One hidden turn or mirror swaps the rows below in pairs. Which row is each named row swapped with?
resek: | -.19 |  .20 |  .18 | -.08 |  .06 |  .04 |  .31 |  .26 |  .07 |  .06 | -.06 |  .21 | -.11 |  .07 |  .19 |
zava: |  .06 |  .11 | -.08 |  .00 | -.02 | -.12 |  .14 |  .13 |  .25 |  .13 | -.11 |  .23 | -.14 |  .14 |  .20 |
folam: | -.02 | -.09 | -.16 |  .07 | -.24 | -.09 |  .12 |  .06 |  .00 |  .05 | -.18 | -.22 | -.01 | -.11 |  .12 |
zif: | -.13 | -.14 | -.06 |  .07 | -.24 |  .15 |  .18 |  .15 | -.22 |  .02 | -.18 | -.08 | -.10 | -.17 |  .06 |
tivi: | -.12 | -.14 |  .00 |  .12 | -.12 |  .15 |  .20 |  .20 | -.12 | -.04 | -.19 | -.09 | -.15 | -.14 |  .05 |
zir: | -.13 |  .22 |  .08 | -.07 | -.03 | -.09 |  .28 |  .24 |  .12 |  .11 |  .00 |  .28 | -.09 |  .14 |  .19 |
Zel: | -.29 |  .25 | -.03 | -.14 | -.03 |  .07 |  .30 |  .06 | -.03 |  .33 | -.14 |  .15 |  .06 | -.04 |  .32 |
sudu: | -.11 | -.13 |  .02 |  .11 | -.11 |  .16 |  .22 |  .22 | -.10 | -.04 | -.22 | -.11 | -.15 | -.13 |  .04 |
volip: | -.24 |  .13 | -.05 | -.01 | -.13 |  .06 |  .27 | -.01 | -.16 |  .34 | -.14 |  .34 | -.07 | -.02 |  .36 |
lokir: | -.29 |  .06 | -.03 | -.11 | -.10 |  .09 |  .19 |  .04 | -.10 |  .19 | -.11 |  .20 |  .16 | -.06 |  .50 |
zeve: |  .02 | -.04 | -.16 |  .20 | -.21 | -.12 |  .17 |  .05 |  .14 |  .03 | -.20 |  .16 |  .04 |  .06 | -.02 |
zozo: | -.07 | -.03 | -.23 |  .17 | -.15 | -.04 |  .25 |  .08 |  .09 |  .25 | -.31 | -.15 | -.07 | -.06 |  .08 |
mibok: | -.20 |  .26 |  .04 | -.22 | -.07 | -.09 |  .21 |  .06 |  .02 |  .16 |  .01 |  .15 |  .10 |  .02 |  .35 |
bigut: | -.05 | -.07 | -.15 |  .18 | -.23 | -.05 |  .05 | -.01 |  .13 |  .19 | -.34 | -.05 |  .04 | -.10 |  .19 |
nop: | -.01 | -.14 | -.21 |  .20 | -.17 | -.13 |  .16 |  .10 |  .20 |  .10 | -.25 | -.02 | -.01 |  .05 |  .26 |
zuz: | -.17 |  .17 |  .20 | -.04 |  .06 |  .06 |  .33 |  .29 |  .05 |  .02 | -.05 |  .15 | -.13 |  .02 |  .16 |
sol: | -.17 |  .16 |  .18 | -.05 |  .06 |  .07 |  .31 |  .31 |  .06 |  .03 | -.05 |  .14 | -.16 |  .05 |  .12 |
luda: | -.14 | -.07 |  .09 |  .06 | -.07 |  .18 |  .25 |  .27 | -.10 | -.03 | -.15 | -.08 | -.18 | -.12 |  .03 |
Zim: | -.03 | -.10 | -.21 |  .25 | -.21 | -.07 |  .23 |  .02 | -.01 |  .26 | -.27 |  .12 | -.19 |  .01 |  .16 |
Refak: | -.21 |  .19 |  .16 | -.07 |  .07 |  .02 |  .30 |  .25 |  .07 |  .05 | -.02 |  .24 | -.11 |  .08 |  .20 |
takub: |  .01 | -.13 | -.15 |  .13 | -.18 | -.02 | -.01 | -.08 |  .05 |  .19 | -.21 | -.01 |  .03 |  .11 |  .24 |
balez: | -.27 |  .11 |  .05 | -.24 | -.05 |  .01 |  .16 |  .00 | -.07 |  .17 | -.01 |  .32 |  .09 |  .03 |  .26 |
fop: | -.12 | -.07 | -.08 | -.10 | -.17 |  .23 |  .05 |  .00 | -.24 |  .10 | -.18 |  .06 | -.03 | -.21 |  .24 |
daz: | -.23 |  .11 |  .03 | -.21 | -.08 | -.03 |  .24 |  .08 |  .04 |  .18 |  .00 |  .31 |  .11 | -.05 |  .40 |
dade: | -.15 |  .08 |  .00 | -.09 | -.09 |  .06 |  .02 | -.09 | -.02 |  .27 | -.09 |  .20 |  .13 |  .13 |  .41 |
Tegav: | -.24 |  .21 |  .01 | -.09 | -.11 |  .01 |  .11 | -.02 |  .08 |  .28 | -.19 |  .24 |  .14 | -.05 |  .39 |
dage: | -.01 | -.22 | -.16 |  .11 | -.18 | -.10 |  .10 |  .02 |  .05 |  .06 | -.20 | -.02 | -.05 |  .00 |  .00 |
Sudav: | -.01 | -.24 | -.20 |  .12 | -.24 | -.08 |  .16 |  .10 |  .07 |  .07 | -.19 | -.05 | -.01 | -.14 |  .14 |
dotak: | -.12 | -.08 |  .09 |  .10 | -.06 |  .15 |  .27 |  .25 | -.08 | -.04 | -.17 | -.09 | -.17 | -.13 |  .05 |
memup: | -.24 |  .12 |  .00 | -.10 | -.18 |  .12 |  .17 | -.01 | -.19 |  .10 | -.10 |  .32 |  .20 | -.08 |  .20 |

zava swaps with fop
Tegav swaps with bigut
folam swaps with mibok
dage swaps with balez
sudu swaps with resek
dade swaps with takub

One hidden turn or mirror swaps the rows below in pairs. Which row is each named row swapped with?
Z: |  .12 |  .37 | -.02 | -.09 | -.02 | -.03 |  .09 |  .09 | -.10 |  .07 | -.14 |  .11 |
E: | -.04 | -.10 | -.08 | -.10 |  .02 | -.04 |  .19 | -.16 |  .14 | -.20 |  .08 |  .12 |
X: |  .11 |  .26 | -.17 | -.15 |  .02 | -.07 |  .13 |  .08 | -.07 |  .05 | -.13 |  .19 |
C: |  .07 |  .20 | -.26 | -.26 |  .06 |  .02 | -.07 | -.01 | -.05 |  .03 | -.05 |  .08 |
N: | -.08 | -.07 |  .19 |  .25 | -.05 | -.07 |  .02 |  .11 |  .01 | -.16 |  .03 |  .11 |
Q: | -.08 | -.25 |  .09 |  .11 |  .07 | -.05 | -.01 |  .01 | -.05 | -.12 |  .02 |  .21 |
G: |  .11 |  .26 | -.22 | -.21 |  .01 |  .04 | -.10 | -.01 |  .01 | -.04 |  .02 | -.02 |
Y: | -.06 | -.20 |  .15 |  .20 |  .00 | -.07 | -.07 |  .06 | -.05 | -.14 |  .07 |  .17 |
V: |  .08 |  .22 |  .04 | -.16 |  .05 |  .04 | -.16 |  .16 | -.25 |  .10 | -.06 |  .08 |
F: | -.01 |  .01 |  .13 |  .27 | -.12 | -.03 | -.01 |  .11 | -.03 | -.22 |  .08 |  .06 |
A: | -.07 | -.19 |  .15 | -.13 |  .07 |  .07 | -.11 | -.12 | -.10 | -.06 |  .13 |  .07 |
U: | -.06 | -.12 |  .21 | -.10 |  .06 |  .03 |  .11 | -.13 | -.01 | -.18 |  .20 |  .06 |
L: |  .08 |  .36 | -.17 | -.13 | -.02 |  .04 | -.02 |  .04 |  .05 | -.08 |  .01 | -.07 |
K: |  .02 |  .05 | -.02 | -.26 |  .09 |  .10 | -.22 | -.02 | -.20 |  .06 |  .00 |  .07 |
M: |  .09 |  .35 | -.17 | -.06 | -.10 |  .04 | -.04 |  .03 |  .03 | -.15 |  .07 | -.06 |
S: |  .04 |  .08 | -.11 | -.01 | -.01 | -.05 | -.11 |  .21 | -.17 |  .07 | -.19 |  .22 |
W: | -.05 | -.04 |  .25 |  .09 | -.01 | -.06 |  .25 | -.06 |  .03 | -.12 |  .04 |  .11 |
H: | -.02 | -.11 |  .08 |  .11 |  .04 | -.14 |  .26 | -.02 |  .02 | -.10 |  .01 |  .24 |

L swaps with N
H swaps with X
Y swaps with G
U swaps with V
M swaps with F

One hidden turn or mirror swaps the rows below in pairs. Which row is each named row swapped with?
tiso: |  .16 | -.04 |  .07 | -.13 |  .08 |  .09 |  .01 |  .01 |  .02 |  .05 |  .09 |  .16 | -.07 | -.24 |  .34 |  .12 |  .10 |  .15 | -.10 | -.03 | -.29 |  .33 |  .47 | -.01 |  .00 |  .11 |  .07 | -.07 |  .23 | -.08 |  .29 | -.12 |
kav: |  .32 |  .07 |  .14 | -.27 | -.16 | -.24 | -.14 | -.03 |  .13 |  .22 |  .05 |  .00 | -.18 | -.21 | -.07 | -.15 | -.04 |  .18 | -.06 |  .15 | -.17 |  .20 |  .17 |  .01 | -.05 |  .03 | -.33 | -.12 |  .11 |  .37 |  .04 |  .05 |
bel: |  .33 |  .03 | -.16 | -.10 | -.12 |  .27 | -.11 |  .08 | -.14 |  .31 | -.05 |  .07 | -.12 | -.22 |  .28 | -.01 | -.01 |  .09 |  .04 |  .13 | -.43 | -.11 |  .30 |  .21 |  .05 | -.04 | -.24 | -.06 |  .12 |  .21 | -.09 |  .00 |
rozu: |  .38 |  .04 | -.04 | -.14 | -.09 |  .19 | -.07 |  .09 | -.16 |  .32 | -.05 |  .00 | -.07 | -.20 |  .19 |  .04 |  .03 |  .18 | -.01 |  .16 | -.36 | -.07 |  .34 |  .21 | -.01 |  .08 | -.30 | -.08 |  .00 |  .33 | -.15 |  .01 |
duli: |  .38 |  .03 | -.13 | -.11 | -.11 |  .25 | -.12 |  .11 | -.12 |  .35 | -.12 |  .10 | -.09 | -.19 |  .29 |  .02 |  .04 |  .17 |  .02 |  .14 | -.43 | -.12 |  .39 |  .26 |  .03 |  .04 | -.11 |  .02 |  .14 |  .23 | -.07 |  .01 |
kelap: |  .17 | -.02 |  .07 | -.10 |  .04 |  .00 |  .12 | -.24 |  .12 |  .08 | -.01 |  .14 | -.24 | -.12 |  .27 |  .03 |  .04 |  .06 | -.09 |  .06 | -.22 |  .25 |  .57 |  .11 |  .06 |  .18 |  .08 | -.08 |  .12 | -.02 |  .36 | -.14 |
riz: |  .22 | -.15 |  .23 | -.08 |  .01 |  .06 | -.02 | -.02 |  .10 |  .11 |  .08 |  .16 | -.22 | -.11 |  .37 | -.05 | -.02 |  .16 |  .02 | -.01 | -.26 |  .24 |  .52 |  .11 |  .05 |  .11 |  .02 | -.02 |  .13 | -.03 |  .28 | -.24 |
topu: |  .01 |  .04 | -.39 | -.02 | -.07 | -.09 |  .08 | -.25 |  .15 |  .09 | -.01 |  .21 | -.33 | -.06 |  .05 | -.03 |  .29 |  .26 | -.09 |  .13 | -.05 |  .06 |  .20 |  .15 |  .16 | -.01 |  .03 | -.10 |  .29 |  .16 |  .08 |  .03 |
Zan: |  .06 |  .04 | -.31 | -.12 | -.04 | -.02 |  .13 | -.15 |  .35 |  .03 | -.13 |  .11 | -.28 | -.09 |  .05 | -.03 |  .31 |  .38 |  .10 |  .17 | -.20 |  .07 |  .12 |  .17 |  .19 | -.02 | -.09 | -.10 |  .29 |  .12 |  .17 | -.11 |
mure: |  .03 | -.12 |  .04 | -.23 |  .01 |  .13 | -.08 | -.32 |  .07 |  .18 |  .16 |  .17 | -.18 | -.08 |  .28 | -.02 |  .05 |  .24 | -.02 | -.01 | -.23 |  .36 |  .35 |  .05 |  .06 |  .03 |  .04 |  .02 |  .20 | -.13 |  .24 | -.19 |
fabam: |  .12 |  .07 | -.36 | -.06 | -.05 | -.10 |  .06 | -.17 |  .09 |  .07 |  .02 |  .17 | -.16 | -.13 |  .06 | -.05 |  .20 |  .45 |  .03 |  .21 | -.04 |  .18 |  .07 |  .02 |  .10 | -.10 | -.12 | -.05 |  .43 |  .06 |  .10 | -.01 |
Tenis: |  .07 |  .07 | -.29 | -.06 | -.11 | -.09 |  .01 | -.15 |  .17 |  .09 | -.06 |  .05 | -.28 | -.09 | -.03 | -.03 |  .38 |  .33 |  .11 |  .14 | -.19 |  .12 |  .04 |  .11 |  .11 | -.12 | -.01 | -.02 |  .34 |  .21 | -.04 | -.01 |
zis: |  .34 |  .14 |  .15 | -.25 | -.08 | -.21 | -.12 | -.01 |  .13 |  .16 | -.06 | -.05 | -.09 | -.14 | -.13 | -.11 |  .00 |  .19 | -.10 |  .12 | -.12 |  .20 |  .13 |  .14 | -.03 |  .15 | -.31 | -.05 |  .11 |  .35 |  .13 |  .03 |
pugo: | -.06 |  .00 | -.30 | -.20 |  .00 |  .07 | -.07 | -.31 |  .14 |  .19 |  .07 |  .11 | -.21 | -.05 |  .11 |  .01 |  .30 |  .29 | -.02 |  .07 | -.22 |  .27 |  .05 |  .09 |  .11 | -.14 |  .00 |  .03 |  .32 |  .02 |  .13 | -.08 |
fir: |  .29 | -.09 | -.14 | -.05 | -.08 |  .21 | -.07 |  .12 | -.17 |  .29 | -.08 |  .07 | -.11 | -.18 |  .26 | -.01 |  .02 |  .13 | -.03 |  .18 | -.36 | -.14 |  .44 |  .14 |  .07 |  .02 | -.14 | -.06 |  .08 |  .15 | -.20 |  .00 |
mivo: |  .07 | -.17 |  .11 | -.16 | -.05 |  .07 |  .07 | -.07 |  .19 | -.03 |  .05 |  .23 | -.25 | -.20 |  .26 |  .00 |  .11 |  .25 |  .03 | -.04 | -.27 |  .20 |  .54 |  .08 |  .10 |  .22 |  .08 | -.17 |  .10 | -.02 |  .19 | -.19 |
lim: |  .38 |  .12 |  .16 | -.27 | -.18 | -.16 | -.19 | -.08 |  .04 |  .17 |  .01 |  .03 | -.16 | -.20 | -.05 | -.13 | -.03 |  .17 | -.04 |  .07 | -.19 |  .20 |  .08 |  .04 | -.10 |  .12 | -.33 | -.14 |  .09 |  .34 |  .04 |  .03 |
vot: |  .40 |  .09 |  .12 | -.23 | -.11 | -.09 | -.11 |  .01 |  .01 |  .26 |  .01 | -.02 | -.10 | -.18 | -.01 | -.06 |  .00 |  .23 | -.08 |  .16 | -.17 |  .09 |  .16 |  .12 | -.06 |  .11 | -.42 | -.12 |  .00 |  .43 | -.04 |  .00 |

bel swaps with lim
Zan swaps with mivo
duli swaps with kav
rozu swaps with vot

